In the rows, zero is written as 128.
T: 4 groups of rows, each row roughly a mix of its group's hidden directions:
T (132 x 10):
[[148 113 117 155 140 132 195 121 136  84]
 [114 120 134 103  81 152  67 141 139 106]
 [137 118 165 172 119  83 154 151 123  92]
 [149  78 138 149 132 114 105 138  68 113]
 [ 93 152 146 143 103 157  93 124 109 180]
 [154 122 149 142  77 142 172 150  93 110]
 [162 125 142 126 102 125 204 144 121 129]
 [161 177 137  92 103 123 142 121 104 171]
 [127 109 178 176 159 124 168 148 132 134]
 [162  85 132  90 119 114  71 121 131 123]
 [ 93 159 127 142 125 103 191 149 110 108]
 [126  91 110 123 105 130 139 156  61 104]
 [141 166  88 143  90 147 131 143 177 145]
 [175 145 136 107  97 158 146  85 148 155]
 [111 109 101  78 144 159 147 179 127 141]
 [109 116 122 158 116 169  79 131 106  83]
 [101 148 138 135 102  98 178 122 181 134]
 [119  92 140 121 135 109 185  98 173 131]
 [185 108 152 102 137 149  86 108 147 142]
 [130 150 173 118  99 126 137 119  91  72]
 [147  94  97 107 151 144  96 104  79 151]
 [122 155  87 128  65 140 136 145 139  94]
 [131 121 138  70 148 101  90 172 123 123]
 [126 113 170 179 121 170 156 150 110 143]
 [155 104  71  99 102 122 154 142  92 125]
 [ 70 119 106 144 176 152 127 161 125 132]
 [117 147 123 164 128 195  90 109 124 120]
 [120  94 119  99 116 112 181 101 174 125]
 [140 153  94 100 116 117  64 126 150 102]
 [125 119 159 170 136 129 193 102 146 134]
 [103 148 147 140 192 115 169 128 128 155]
 [113 185 138 109 119 123 120  71 145 106]
 [122  85 137 119 175 104 169 138  90 118]
 [114 131 141 178 183 149 108 145  94 122]
 [133 121 141 126 193 104 183 120 137 129]
 [131 129 126 186 110 114  92 148 147  81]
 [106  95 145 133 159 140 183 152  88 135]
 [129 175 165 153 163 104 132  84 123 140]
 [152 115 171 175 155 134 171 104 118 135]
 [114 136  92 155 141 181 145 140  85 103]
 [116  99 129 143  84 151 154 174  87 135]
 [164  72 139 149 137 137  94 168 125 113]
 [182 127 141  81 125 146 104  98 140 159]
 [142  97 134  79 142 138 139 142 150 187]
 [147  87 149 115  93 162 171 114 131 162]
 [191 109 172 145 124 102 133 113 104 122]
 [ 97 137 153  97 149  94  84 148 110  92]
 [133 152 171 106 143 104 117 116 123 192]
 [108 131 159 143 141 116 199 153 143 109]
 [141  96 166 132  92  81 141 163 104 125]
 [182 103 136  91 151 160  94 140 128 147]
 [143 123 121 152  79 138 127 155 165 180]
 [135 158 113  92  84 114 135 128 177 161]
 [ 91  86 119 160  99  92  94 140 149 117]
 [107 138 133 200 138 157 163 134 114 133]
 [163 125 156 153 139 121 111  76 139 176]
 [ 93  73 168 115 126 100 105 132 108 149]
 [125 133 154 115  84 176 108 117  79 137]
 [143 148  67 153 138 137  90 124 133  90]
 [ 88  96 116 139 117  91  92 171 131 102]
 [102  99 137 111 139  75 154 162 137 166]
 [160 168 135 157 152 143 135  68 113 129]
 [164 130 134 100 114 138 192 118 148 162]
 [ 93 163 148 101 145  98 115 133 142 183]
 [123 149 110 182 176 119 114 106 100 105]
 [ 64 130  93 145 137 105 109 125 119 167]
 [ 99  67 156 124 129 100 144 140 115 168]
 [106 122 130 130  70 120 160 100 173 108]
 [124 120  88 137  87 179 163 119 112 104]
 [101 162 112 161 137 140 173 145  97  90]
 [124 102 156 115 143 117  55 126 125 157]
 [154 145 138 133 165 184  93  95 133 110]
 [149 105 142 108  82 111 136 143  68 110]
 [132 111  95 144 110 164 105 139 142 192]
 [109 144 113 186  89 163 133 141 123  96]
 [110 101  93  89 131 139 139 140 115 190]
 [ 72 133 160 142 156 118 147 123 174 109]
 [ 93 139  78  75 160 138 139 114 122 126]
 [115 169 142 175 128 100 169 120 104  99]
 [148 148 176 104  93 170 156 106 134 142]
 [164 175 139 110  94 161 117  91 151 134]
 [131  80 158 139 102  96 132 169 101 155]
 [ 93  82 131 118 133 140  62 123 135 143]
 [ 95  82 109 137 142 118 150 186 116 110]
 [128 183 135 145 155 138 176 125  93 109]
 [145  82 108 117 116  99 104  94 141 177]
 [109 110 163 145 180 108  79 115 134 145]
 [124  70 150 134 134 111 156 164 155 162]
 [121 163 143 130  76 122 104 130 130  71]
 [ 78 158 125 147  87 126  86 150 150 135]
 [161 122 141 116 113  86 179 113 169 113]
 [142 128 107 110 130 154  77  91  82 107]
 [150 198 130 136 110 135 133 105 163 153]
 [130 178 138 123 123 136 129 105 196 146]
 [ 95 106  94 171 110 156  99  94 150 135]
 [163 121 126 128 166 190 158 147 110 139]
 [ 96  93 145  95 120 117 118 149 100 183]
 [122 107 153 128  77 155  99  97 124 171]
 [160  97 136 142 106 169 157  82 122 159]
 [100 146 130  87 144 103  75 145 133 164]
 [132 112  68 130 134 145  78 121 138 163]
 [161  92 135 157 170 123 163 122 127  85]
 [130 125  85 112 162 110 154 174 126  86]
 [ 81 128 163  83  99 112 102 139 113 153]
 [119  97 130 150 174 121 139 165 111 180]
 [153  88 126  69 127 110  84 117 134 136]
 [142 128 139 154 145  88 178 132 166  91]
 [166  93 151 163  82 139 101 114 131 104]
 [ 92 183 133 146 138 135 149  97 131  85]
 [140 154 132  95 116  90 150 131 169 178]
 [125 123 146 146  88 145  75  87 137 160]
 [159  79  88 104 100 126 114 109 150 157]
 [118 159 133 129  85  74 116  82 132 133]
 [107 162 163 135 129 104 171 141 172 100]
 [145 108  66 151 127 162 150 152 132  98]
 [109 127 117 124 164  96 100 125 183 168]
 [132 173 142 141 170 165 172 120 113 108]
 [ 89  94 133 134 104  73 102 151 152 120]
 [113 128 120 160 170  96 184 151 121 146]
 [105 146 117  97 139  85 165 142 179 138]
 [134 189 101 167 149 103 114 109 148 143]
 [141  94  98 117 132 114 169 126 158  73]
 [113 138 132  57 146 112 109  95 120 155]
 [123  94 165 117 157  90 147 102 168 151]
 [132 176 110 147 150 155 150 132  77 100]
 [106 157 144 143 119  91  98 136 188 111]
 [165 139 112 109 132  93 134  87 154 177]
 [114 118 169 181 122 149  80 123 115 149]
 [ 99 115  74 115 134 153 134 144 110 181]
 [ 81 123 117 193 117 117 109 102 140 114]
 [144 131 130 122  73 159  85  96 153 150]
 [117 105 130 128 200 149 123 102  95 137]]

the three rows of each list that fit no group, in list order (the others fit one group, some only roughly):
    q918: [123 158 113 195 109 136 141  89 114 115]
    q915: [141 159 103 105 102  94 181 137 159 116]
    q587: [132  47 116 116 103 143 110 119 122 129]
    q855: [119  82  99  87 138 101 145 174 134 114]
    q932: [156  62 104 126 124 137 130 113  88 151]
    q745: [104 145  88 124 143 102 164 142 176  96]
    q961: [163 129 181 110 153 161 141 108 166 123]
    q471: [125 146 130 182 171 110 115  87  97 124]
    q204: [136 105  81 125 167  87 166 154 130 131]
    q419: [150 135 162  91 115  98 156 161 135  81]
    q823: [103 106 101  96 110 145 106 129  64 118]
    q176: [137 136 122 104 203  95 133 148 114 117]
    q154: [114 114 169 113 174  89 104 139  99 154]
    q288: [165  89 154  88 172 136 112 135 123 154]
    q51: [157 154 147 124 117  65  93 107 113 110]

q932; q154; q288
    q183: [151 106 142 146  96 187 126  83 122 123]
    q507: [126 148 170 148 131 155 193 126 121 152]
    q984: [116 136 142 164  79 156 152 126 123 180]
    q637: [147 158 157 136 102 174  95  81 122 120]
    q262: [116 143 171 140  81 109 123 107 157 172]
    q707: [169 178 165 138 141 110 163 127 117 154]
    q842: [122 136 151 102 178 136 177 154 123 163]
    q241: [138 137 171 122 113 156 100  98 180 155]
    q690: [176 138 122  69 119 119 163 115 152 136]
    q710: [142 139 143 102  80 162 175 115 121  95]
    q465: [123 192 159 158 158 130 125 110 107 107]

q984; q241; q710
    q295: [126  98  83 123 175 151 131 141 115  82]
    q472: [ 99 184 127 105 150 145 173 135 142 152]
    q470: [ 85 136 154 128 114 182 155 139  94 105]
    q202: [153 153 174 110 137 163 134  88 103  98]
    q673: [ 81 176 158 161 111 138 125 161 133 140]
    q498: [ 98 178 135 116 109 149 128 176  97 106]
    q988: [130  84 127  97  88 123 110 153 177 110]
    q962: [175 147 161 101 147 110 154 108 102 166]
    q285: [104 145 164 165 119 171 168 148 106 111]
    q900: [ 89 148  72 119  95 111 105 135  97 115]
    q898: [164  94  98 138  98  96 170 134 137  97]
    q358: [130 127 138  79 123 112  86  96  78 123]

q472; q498; q898
    q447: [111 146 119 153 159 179 183 114 122 127]
    q574: [148  95 124 134 110 172  88  82 114 105]
    q635: [103 188 111 165 103 129 145 164 125 120]
    q655: [ 89 136 112 144  73 153 167 112 148 146]
    q474: [132 124 136 130 193  96 153 159 136 162]
    q957: [130 175 106 169 136 119 157  80 147 115]
    q813: [145 110  87 140  76 113 110 158 158 153]
    q824: [108 106 154 129 142 128 140 206 123 145]
    q434: [ 77  78 119 147 127 117 118 150 162 155]
    q261: [177 139 151 187 130 128 144 121 155 103]

q474; q957; q824
    q264: [132  81 164 120 127 157 156 140 148 178]
    q706: [123  81 144 126 137 114  76  87  96 132]
    q160: [157 142 132  96  70 128 166 103 132 153]
    q547: [ 81  99 105 104 132 102 129 134 183 113]
    q54: [122 106  88 127 123  87 146 158 162 172]
    q121: [110  70 104 150 117 111  80 121 114 147]
    q722: [143 108  92  97  76 126 144 160 126 165]
    q193: [150 119 121 145 127 203 102 145 110 110]
    q239: [151 139  80 114  92 166 109 113  87 127]
    q927: [174  97 126  80  86 116 108 148 134 128]
    q530: [133 173 110 138 132 110 179 154 164 157]
    q546: [170  82 135 163 121 143 146 111  82 132]

q264; q193; q546
    q56: [ 86 131 116 196 153 108 117 147 117 131]
    q796: [117  96 129 100  99 129  94 107 190 133]
    q894: [172 100 132  87 100 114 149 162 122 162]
    q511: [ 98 122  87 189 106 111 119 135 106 107]
    q445: [116 133 101 143  86 170  91 159 148 100]
    q30: [100  76 169  87 124 127 111 115 144 154]
    q996: [101 174 158 122  85 134 117 152 161 155]
    q636: [119  94 158  85 115  96 129 143 181 133]
    q424: [132 187 135 155 149 171  94 116 131 112]
    q70: [138  82 116  84 104 110 151 157 140  90]
    q826: [154  94 130 197 124 139 126 140 109  97]

q30; q424; q70
    q66: [121 139 131 170  63 162 150 111 119 131]
    q62: [116  74 119 157  98 128 125 125 141 184]
    q854: [111 134  71 134 134 151 152 153 121  76]
    q725: [ 93 143 138 126 124 138  80  87 171 101]
    q244: [156 143 170 134 127 133 131  59 120 150]
    q848: [151 154  98 122  98 174 128 154 148  84]
    q368: [115 143 121 110 110  73 107  88 156  94]
    q42: [166 128 141 135 137 104 175 125  95 179]
    q599: [ 63  76 126 134 113 125 101 117 138 134]
    q562: [132 104  80 105 127 108 162 176 156 134]
    q233: [119 138 188 171 122 102 136 150 153 102]
    q618: [144 175 154 170 132  87 162 113 135 118]
    q763: [136  92 155 163 131 135 156 157 134 184]

q368; q599; q618
    q125: [156 153 154 160 172 136 151 140  79 131]
    q893: [165  92 124 151 178 127 128 168 147 151]
    q844: [103  97 178 116 139 110 126 142  73 144]
    q321: [111 147 139 118 185 142 170 128  85 115]
    q186: [102 111 131  69 169 124  87 115 140 120]
    q597: [ 96 128 117 104 192 114 167 127 151 137]
    q584: [147  87 154 124 165 147 155  82 115 153]
    q523: [138 129 152 125  93 112 119  66 168 152]
    q86: [133 128 101 116 144 120  66 132 116  73]
    q625: [161 106 118 104 159  74 154 134 151 155]

q893; q321; q186
    q678: [132 138 127 160 150 173 168 145 102  84]
    q555: [ 66 115 128 144  96 167 127 109 137 158]
    q794: [112 115  57 127 168 139  97 117 131 129]
    q965: [115 121  93  76 122 151 123 117  73 146]
    q912: [126  90 112 159 157 142 123 145 145 191]
    q45: [116 115 106  93 106 155  78 117 169 103]
    q226: [104 102 140 101 143  98 113  79 163 160]
    q294: [136 126  87 143 172 105 119 118 138  69]
    q732: [ 98 167  73 108 120 140 161 153 126 108]
    q286: [141 141  90 190 157 118 158 113 133 151]
    q111: [132  79  82 132 162  98 159 138 118 147]
    q63: [130 196 168 128 156 125 130 106 113 107]
    q911: [112 123 114  97 108 176  68 127 148 127]
    q29: [163  79  91 107 133 142 128 173 145 144]
    q475: [142  85 109 125  75 174 105 115 140 134]

q226; q911; q29
    q16: [123 107 163 151 135  84 154 118 183 120]
    q428: [147  81 107  99 159  75 111 112 125 137]
    q75: [146 138 108 146  74 123 101 152 140  77]
    q442: [ 96 140 112 188 154  90 159 128 130 119]
    q775: [105 196 122 120 122 118 126 171 157 120]
    q28: [ 98 138  93 143 164  80 145 169 139 128]
    q391: [140  81 122 159 104  97  76 148 115 132]
    q256: [149  91 133 145 110 107 147 125 169  71]
    q835: [135 163 168 105 147 153 168 135 105  88]
    q468: [ 70 137  81 163 123 130  96 122 128 112]
    q801: [110  88 120 145 116 182 164  94 113 138]
    q782: [130 118 148 150 130 191 151 131  97  86]
    q881: [132 166 172 132 134 135 168 146  77 138]
    q873: [159 123 106 138 140 120 136 176  65 125]
    q723: [159 146  86 135 189 143 105 124 104 123]

q442; q881; q723
    q392: [109 149  82 145 156 153 107 151  77 135]
    q37: [124 155 102 174 141 136 128 130 186  95]
    q366: [132  88 105  70  90 123 119 109 156 124]
    q741: [162 115 199 166 130 129 137 116 128 139]
    q889: [ 65 103  95 154 106 122 111 141 144 103]
    q733: [158 167 112  84 143 138 138 149  76 136]
    q630: [135 104 122 144 112 107  83 163 122  70]
    q901: [125 164 135  94 121 132 107 142 137 198]
    q849: [ 97 132 146 109 155 119 146  59 138 149]
    q817: [ 92 109 110  79 137 125  98 125 111 178]
    q266: [105  72 107 141 149 120 128 167  90 150]
    q645: [ 77 117 103 143 125  81 130 121 171 105]
    q81: [193 109 141 149 145 132 103 132  96 160]
    q109: [ 96 128 148 122 117 118 185 101 154 172]
    q662: [116 128 185 173 103 112  94 149 137 113]

q901; q849; q645
    q968: [149 147 172 140  87 128 107 174 111 100]
    q485: [168 148 136 149 106 146  90 112 153  77]
    q253: [ 83 183 152 111 105 135 100 139 117 153]
    q892: [ 75  99  90 146 125 166 113 151 148 117]
    q665: [163  93 121 158 139 125  68 115 108 150]
    q920: [131 174 115  94 125 148 165 121  93 169]
    q246: [ 63 142 143 127 107 107 121 168 151 107]
    q73: [139 133 144 118  87 196 110 118 119  99]
    q714: [159 115 164 110 127 102 171  91 141 164]
    q448: [122 154 126  77 116 111  70 141 153 113]
    q667: [166 179 116  86 158 102 139 109 136 120]
    q487: [ 95 165 171 117  83 144 158 147 141 125]
    q516: [145 106  95 115 148 102 118 120  91  68]
    q537: [146 121  95 132 126 196 170 128 116 141]

q968; q485; q253
